[ 1.8 -0.1  0.8  0.2  1.3 -0.5  1.4 -0.6] LI KQ
[ 1.8  0.9  1.2  0.4 -0.7 -1.  -0.1  1.1] LI PH
[ 1.9  0.1 -1.   1.1 -0.4 -0.5 -0.9 -0.4] LI QJ
[-2.1 -0.9 -1.9 -1.4  0.2  0.4 -0.8  0.8] Zm QJ
[-1.2  0.1 -0.1 -2.1 -0.2 -0.2  0.3  2.4] Zm PH
[ 2.2  1.   1.7  0.4 -0.7 -1.6  0.2  1.2] LI PH
[-1.3 -0.6 -1.1 -2.9 -0.1  0.5  0.5  0. ] Zm Qz
[-1.2 -0.3 -1.1 -3.1 -0.4  0.4  0.6 -0.1] Zm Qz
[-2.7 -0.5 -1.9 -1.6  0.4  0.3 -0.7  0.3] Zm QJ
[ 1.3  1.   1.5  1.7 -0.3  0.4 -0.3 -1.3] LI Xx
[ 2.2 -0.4  0.5  1.7  0.7 -0.9  1.6 -0.1] LI KQ
[ 1.9  0.6 -0.9  1.1 -0.1 -0.4 -0.8 -0.7] LI QJ
[ 1.9  0.  -0.6  1.2  0.2 -1.  -0.7 -0.7] LI QJ
[-1.9 -0.2  0.5  0.1 -0.4  1.6 -0.1 -0.6] Zm Xx
[-2.3 -0.6 -0.1 -1.5  1.4  0.4  1.5  1.1] Zm KQ
[ 1.4  0.5  1.5  1.8 -0.5 -0.1 -0.4 -1.2] LI Xx
[-2.2 -0.2  1.2 -0.2 -0.1  1.2 -0.3 -0.1] Zm Xx
[-2.4 -0.7 -1.9 -1.2  0.3  1.6 -0.8  0.5] Zm QJ
[ 1.9  0.3 -0.9  1.3  0.  -0.5 -0.9 -0.5] LI QJ
[-2.1 -0.2  1.4 -0.3 -0.1  1.   0.1 -0.4] Zm Xx
[ 2.2  0.2 -0.8 -0.8 -0.4 -0.6  0.4 -1.2] LI Qz
[ 2.   0.1 -0.9  1.3  0.2 -0.7 -1.  -0.4] LI QJ
[-2.5  0.2  0.9 -0.4 -0.5  1.4 -0.2 -0.4] Zm Xx
[-2.3 -1.1 -1.7 -1.6  0.2  0.9 -0.9  0.6] Zm QJ
[ 1.   0.7  1.9  2.  -0.2  0.   0.2 -1.3] LI Xx
[-2.6  0.1  0.6 -0.5  0.1  1.9  0.  -0.3] Zm Xx
[-2.  -0.3 -2.2 -1.3  0.2  1.3 -1.2  0.4] Zm QJ
[-2.4  0.5  1.1  0.5 -0.3  1.1 -0.2 -0.5] Zm Xx
[ 1.8  0.1 -0.6  1.6  0.2 -0.7 -0.6 -0.7] LI QJ
[ 1.4  0.7  1.5  1.9  0.  -0.2  0.2 -1.1] LI Xx
[-1.9 -0.3 -1.6 -1.6 -0.3  0.5 -0.7  0. ] Zm QJ
[ 1.5  0.6  2.   1.5  0.9 -0.1 -0.1 -1.6] LI Xx
[ 2.4  0.6  0.5  0.4 -0.3 -2.5  0.   1. ] LI PH
[ 2.   0.3 -0.8  1.5  1.1 -0.8 -0.7 -0.4] LI QJ
[-2.1 -1.9 -0.3 -1.4  0.6  0.4  1.5  0. ] Zm KQ
[-2.3 -1.8 -0.7 -1.4  1.5  0.3  1.6  1.1] Zm KQ
[ 2.4  1.2  0.7  0.5 -0.7 -1.4  0.2  1.7] LI PH
[ 1.7  0.2 -1.1  1.1 -0.3 -0.4 -0.8 -0.8] LI QJ
[ 1.8 -0.5  0.8  1.4  1.2 -0.9  1.8 -0.5] LI KQ
[ 2.   0.8  0.8  0.2 -0.6 -1.4  0.3  1.5] LI PH
[-2.1  0.  -0.3 -2.  -0.9 -0.2  0.   2.7] Zm PH
[-2.1 -0.6 -1.7 -1.2  0.5  0.6 -1.8  0.1] Zm QJ
[-2.2 -0.1 -1.4 -1.   0.1  0.4 -1.2  0.6] Zm QJ
[-2.  -0.4 -1.6 -1.3  0.2  1.2 -1.3  0.6] Zm QJ
[ 2.6  0.3 -0.8 -0.3 -0.7 -0.1  0.7 -0.3] LI Qz
[-2.4  0.2  1.  -0.2 -0.3  1.1 -0.1  0.3] Zm Xx
[-2.1 -0.2  1.1 -0.2  0.1  0.8  0.4 -0.5] Zm Xx
[ 2.4  1.2  0.2 -0.1 -0.7 -1.2  0.6  1. ] LI PH
[-2.1 -0.8 -1.5 -1.3 -0.2  0.6 -0.7  0.5] Zm QJ
[ 1.3  0.8  1.6  1.9 -0.2 -0.2 -0.4 -1.6] LI Xx
[-1.7 -0.4 -0.1 -0.6 -0.9 -0.3 -0.4  2.2] Zm PH
[ 2.   1.2  2.   2.6  0.   0.8  0.1 -1.1] LI Xx
[-2.5  0.1  0.1 -2.  -0.2  0.1  0.3  2.8] Zm PH
[ 1.4 -0.9  1.8  1.7 -0.4 -0.1 -0.1 -1.5] LI Xx
[-1.5 -0.3 -1.  -2.7 -0.2  0.8  0.7 -0.1] Zm Qz
[-1.4 -0.6 -0.5 -1.9 -0.6 -0.6  0.4  2.8] Zm PH
[ 2.6  0.1 -0.5 -0.9 -0.7 -0.2  0.5 -1.3] LI Qz
[ 2.7  1.   0.2  1.  -0.6 -1.3  0.2  1. ] LI PH
[-2.6  0.   0.9 -0.2 -0.2  1.3  0.  -0.1] Zm Xx
[ 1.6 -0.8 -0.9  0.8  0.3 -0.8  0.2 -0.2] LI QJ
[ 1.1  0.2  2.3  1.5 -0.2 -0.3  0.2 -1.5] LI Xx
[-1.9 -1.5 -0.4 -1.6  1.6  1.   1.7  1.1] Zm KQ
[ 1.4  0.8  2.3  1.7  0.2 -0.2  0.  -1.4] LI Xx
[ 1.2  0.   1.7  2.   0.1 -0.3 -0.6 -1.7] LI Xx
[ 1.6  0.  -0.4  0.9  0.3 -1.  -0.7 -1.2] LI QJ
[ 1.8 -0.1 -0.9  1.3 -0.4 -1.  -1.  -0.6] LI QJ
[-2.3  0.   1.5  1.1 -0.1  1.4  0.5 -0.5] Zm Xx
[ 1.8 -0.8  1.2  1.4  1.5 -0.3  1.7 -0.3] LI KQ
[ 2.4  0.6 -0.6 -0.4 -0.4 -0.1  0.7 -1.1] LI Qz
